In the data rows, 128 means zero.
Some points:
[128 177 152 119 116 125 134  90 155 150  71 181 125 127 159  99 133 135 159 119 162 116 141 133  85 186  99  91  35  83  86 140 185 133 118 131  62  96 127 140 131 175 164 108 144 180  96 131 166 144 135  92  94]
[166 115 142 184  67  65 186 132 156 146 128 116 194 168  58 166  98 128  94 154  89 122 133 166 163 128 120 105 138 124 151 156 143 150 117  91 128 148 118 142 126 109 111  94 162 152  69 142 122 136 129 166 166]
[121  91  87  90 153 129 137 152 169  87  78 154  56 133 146 153 103 131 123 154 148 150 114  65 161 127 119 130 144 151 145 150 140 132  79  71 108 153 171 150  91  85 197 115 108 159 154 133 135 139 148 206  99]
[127 149 162 124  98  59 107 139 148 149  74 168 100  84  98 122 173 161 115 111  85 106 128  96 118  77 129 166 128 185 111 134 108 150  95 110 113 103 104 141  75 194  75 119 114 133 149 103  97 108 142  98 107]
[ 77 102 150 113 121 155 152  91 174 137 150 142 169 133 107 122 103 140 128 139 137  96 171  94 137 129 170  85 168  81 199 136  84 123 103 157 130 187  66 112  73 129 151 114 124 133 158  63 117 106  81  97 112]
[ 65 100 157 138 121 117 153 150  92 178 170  87 114  81 163 125 131  89 119 110 150 159  93 143 108 124 135 141 113 168 115 118 133 138 166 160 118 118 155 114 122 130 143  26  72 237 104 135 110 139 113 148 146]
[128  97 190 116 161 167  87 124  80 125 120 118 106 149 158 116 100 154 107 154  96 112 137 111 101 131 108  99 125 158 167 159 193 147 131 112  95 182 159  77 135 112 137 155 127 124  92  70 116  64  93  98 192]
[101  92 109 146 180 138 129  72 129 147 154  82 118  98 102 146 170 150 117 174 180 109 112 197 138 124 118 194 105  91 117 145 107 169  79 113 147 184 162 145 129 124 115 109 168  95 140 148 176  91 159  62 155]
[130  97 128 172 117 124 130 201 142 102 118 166 102 190 103  70 160 104  69 123 182 158 146 158 104 152 110 124 129 177 170 126 112 175 156 172 127 106 134 117 129 206  97 172 144 112 194 127 131 156 139 145 149]
[140 153 103 199 132 116  89  56 123  90 132 128 143 124  88 164  99 106  82 108 183 152 105  66  90  85 106  89  64 123  73 141  98 120 146 162 172 131 136 150 111  76 128 137 165 128 114  48  72 137 128 148 133]
[142 130 189 130 146 138 133 111 131 126  57 101 140 142 174 148 114 154 131 111 122 181  77 173 127 142 206 107  69 173 174 112  63 106 153  76 182 139 147  99 139 114 117 126 109 105 143 159  88 172 154 125  74]
[134 125  99 144 173 149  74  90  83 153 163 116 114 176  59 127 116 147 145 146 130  60 145 121 108 164 115  73 164 128 175  97  80 115 139  66 107  78 112 117 135 123 133 110 106 143 110 193 108 110 174 138 138]
[143 121 120 132  73 147 144 152 138 103 141 176 109  98 145 167 142 166  79 136  88 144  94 127  97  70 134 110 157  86 155 118 119 132 168 172  86 112 143 150 168  87 159  83 133  81 141 125 164 167 198  71 160]
[128 131 123 114 153 113 131 147  87 130  91  81 185 123 119  72 132 191 156 144  91 134  97 112  91 137  91  60 127 142  89 184 132 123  99 180 147 116  99 136 123  73 134  78 177 116 190 146 171 132  81 139  82]
[124 122 152 180 129  81 168 183 172  88 139  62 164  91 180 163 166 117 188 104 128  77  72  90 115 179  85 107 139 124 121 108 137 151 141 150 131 184 102 116 118 141 146 184 109  92 125 157 113  83 188 116 116]
[ 97 142  86 176 110 141 154 124 145 183 110  92 119 164 128 118 101 163 211 144 107 159 193  68 123 134 101 155 137 172 155 138  71 146 132 149 134 131 155 133 143 126 140 155  97  80  68 123 145 177 128 109 148]
[144 156 163 108 126 155 167  80  88 113 147 141 113 122 102 123  73 120  81  94 124 137 102 140 118 181 118 206 188 153  79 131  72 172 114 132  78  95 112 137 162 103 119 147 109 129 129  70 152  76 131 145  62]
[143 100 105 153 162 148 171 158  79 180 160 146  87  69 102 185 155 108  92 122  79 152 156 143 111 148 123  92 173 113 109 136 185 102 143 108 179 125 154 170  73 188  93 135 152 130  97 134 166 147 131 118  63]
[162 146 104 147  68  94 164  70 119 107 154 128 129 120 173 119 170  96 156  80 145  95 120 117 173 169 163 115 120 186 129 207 142  31 133 115 146 102 177 127 171 142 105 119 116 102 165 108 128  72 104 110 175]
[ 51 199 101 112 109 160 115 117 176 152 178 140 148  96 169 138 154 169 104 142 142 114 142 185 118 106 162 116 144 170 120  94 164 147 118 123 143 126 133 147 119 135 198 159 128  95 125 133 130 141 105 195 124]
[153 150 107 146 120 210 141 121 151 163  76 100 118 117 153 177 151  72 107 164 107  72 157 141 159 130 116 141 147 142 126 141 113 121 141 174 117  86  86 111 132  90 138 155 179 181 171 159  90 132 150 115 154]
[124 119  76  71  82  62 108 109 108 152 108  89  91 137 141 153 150 111  92  75 107 174 150 126 163 137 111 147 126  61 186  86 109 136 167 118 137 115 124  88 130 102 144 145 197  79 104 135 118  87 100 135 123]
[115 103 137 141 187  86 143  88 102 122 137 165 117  70 113 108  87 123 162 158 120 114 100 130 198 112 164 122 108 102 147 163 193 218 191 152 116  41 123 106 126 124 107 170  95  95 148 130 135 188  92 127 124]
[123 191 160  87  96 124  87 185 133 124 163 153 131 110  81 147 101  76 146 194 151 200 126 138 155 137 104 102 119  98  91 162  86 115 125 115 131 125 168 129 111 136 140 185  82 146 155 174 106  84  97  86 120]
[128 100 176  92 118 108 150 132 100 108 187 110 106 122 153 140 108 210 165 119 148 126 175 134  96 100  76 225  97 126 100 165 136  98 184  98 103 159  99 158 146 133 101 172 137 167 149 153  92 174 114 152 111]
[135 167 119 152 115  81 103 161 106 110  96 115  79 102 154 114 114  78 174 157 164  77 148 170  84 113 153 103 151 118  88  77  95 103 138  82 122 187 106  84 154 106  71 113 152 125 135 111 159 143 107 168 147]
[134 129  83 106 151 150 120 186 119 146 117 126 185  96 116  94 175 164  97 104 108 134 129 116 145 154 163 115  78  90 133 115  94 108 103 109  88 128 130 132 125 109 113 163 107 127  96  75 152 153 156 184 219]
[118  99 144  78 147 180 101 164 173  67  77  94 153 134  71 129 138 101 113  81 160 119 134 107 136 118 151 138 140 125  98 141 127 128 187 112 118 126 114 190 158 176 136  83 140 105  65 176 129 131  59 112 142]
[119 107 123 132 113 149 119 116  84 132 119  80 187 169 111  78  95  68 135 123 124 149  88 151 160  65 151 150 150 138 111  90 181  72 128  92 117 118 117 135  88 163 172 184 158 149 126 126 194 125 207  98 103]
[167 120 177 133 150 140 119 142 130  93 137 178 104 128 125  98 183 134 201 128 122 106 167 162 164 108 119 180 136 121 153  56 120 117 135 164 217  76 152 173 132 101 165 127 129 207 118 106 166  84 102 131 122]
[100  23 115 109 127 135 100 150 188 153 146 166 115 150 178 138 104 125 131 156  93 134  90 131 110 140 135 113  88  94 113 129 128  84  91 156 155  96  91 136 196 169  80 144 142  97 119 127  99  78 142 159 119]
[116 207 167  89 129 182 120 138  93 135 141 161 149 115  91  85 122  97 122 102 169 149 144 122 131 122  87 153 152  98 190 138 196  91  94 116 169 123 116 110 147 117  99  61 127  87 142 128  95 143 181 181 136]
[149 118 102  92 126 136 121 134 132 146 180 153 109 175 174 118 145  87 130  73 125 151 175 104 115  87 147  90 110 134 117 137 114 204  62  66 148 160  39 134 141  81 129 126  89 131 126 164 141 153 123  64 134]
[139 116 125 136 147  95 111 106 163  92 112 125 151 156  65 150 180 126  99 173 114 147 123 129 120 121  90 173 144 133  89  64 192  81 108 160  93 131 140  43 180 132 130 122  32 112 147 100 132 160  79 129  86]
[174 139 148 116 147 104 117  81  98 131 128 155 181 166 226 116  68 138 122 110 108 105 134  96 150 110 140 127 168 121  94  87  93 146  93 179 147 171 205 114 129 194 143 114 157 117 139 182 109 158 113 145 164]
[164 173  28 133 139 147 122 156 143  90 149 112  98 173 123 121  93 166 158 120 120 118  90 146 135 159 189 164 129 121 130 126 167 126 131 166  97 151 131 143  40 103  77  99 123 156 101 116  80 117 128  94 109]
There is one direction along which these points spread out most. Take the direction at right angles to it along which they spread out most. Go by this last direction. Where along it does each point below lie, from 0 to 99? 50 is the average, and the first point above lies past it. One standard deviation of the points above along it is 16.
[128 131 123 114 153 113 131 147  87 130  91  81 185 123 119  72 132 191 156 144  91 134  97 112  91 137  91  60 127 142  89 184 132 123  99 180 147 116  99 136 123  73 134  78 177 116 190 146 171 132  81 139  82] 65
[128  97 190 116 161 167  87 124  80 125 120 118 106 149 158 116 100 154 107 154  96 112 137 111 101 131 108  99 125 158 167 159 193 147 131 112  95 182 159  77 135 112 137 155 127 124  92  70 116  64  93  98 192] 54
[144 156 163 108 126 155 167  80  88 113 147 141 113 122 102 123  73 120  81  94 124 137 102 140 118 181 118 206 188 153  79 131  72 172 114 132  78  95 112 137 162 103 119 147 109 129 129  70 152  76 131 145  62] 44
[128 177 152 119 116 125 134  90 155 150  71 181 125 127 159  99 133 135 159 119 162 116 141 133  85 186  99  91  35  83  86 140 185 133 118 131  62  96 127 140 131 175 164 108 144 180  96 131 166 144 135  92  94] 63
[ 51 199 101 112 109 160 115 117 176 152 178 140 148  96 169 138 154 169 104 142 142 114 142 185 118 106 162 116 144 170 120  94 164 147 118 123 143 126 133 147 119 135 198 159 128  95 125 133 130 141 105 195 124] 42
[124 119  76  71  82  62 108 109 108 152 108  89  91 137 141 153 150 111  92  75 107 174 150 126 163 137 111 147 126  61 186  86 109 136 167 118 137 115 124  88 130 102 144 145 197  79 104 135 118  87 100 135 123] 39
[118  99 144  78 147 180 101 164 173  67  77  94 153 134  71 129 138 101 113  81 160 119 134 107 136 118 151 138 140 125  98 141 127 128 187 112 118 126 114 190 158 176 136  83 140 105  65 176 129 131  59 112 142] 40
[116 207 167  89 129 182 120 138  93 135 141 161 149 115  91  85 122  97 122 102 169 149 144 122 131 122  87 153 152  98 190 138 196  91  94 116 169 123 116 110 147 117  99  61 127  87 142 128  95 143 181 181 136] 24
[142 130 189 130 146 138 133 111 131 126  57 101 140 142 174 148 114 154 131 111 122 181  77 173 127 142 206 107  69 173 174 112  63 106 153  76 182 139 147  99 139 114 117 126 109 105 143 159  88 172 154 125  74] 75
[128 100 176  92 118 108 150 132 100 108 187 110 106 122 153 140 108 210 165 119 148 126 175 134  96 100  76 225  97 126 100 165 136  98 184  98 103 159  99 158 146 133 101 172 137 167 149 153  92 174 114 152 111] 69
[ 77 102 150 113 121 155 152  91 174 137 150 142 169 133 107 122 103 140 128 139 137  96 171  94 137 129 170  85 168  81 199 136  84 123 103 157 130 187  66 112  73 129 151 114 124 133 158  63 117 106  81  97 112] 38
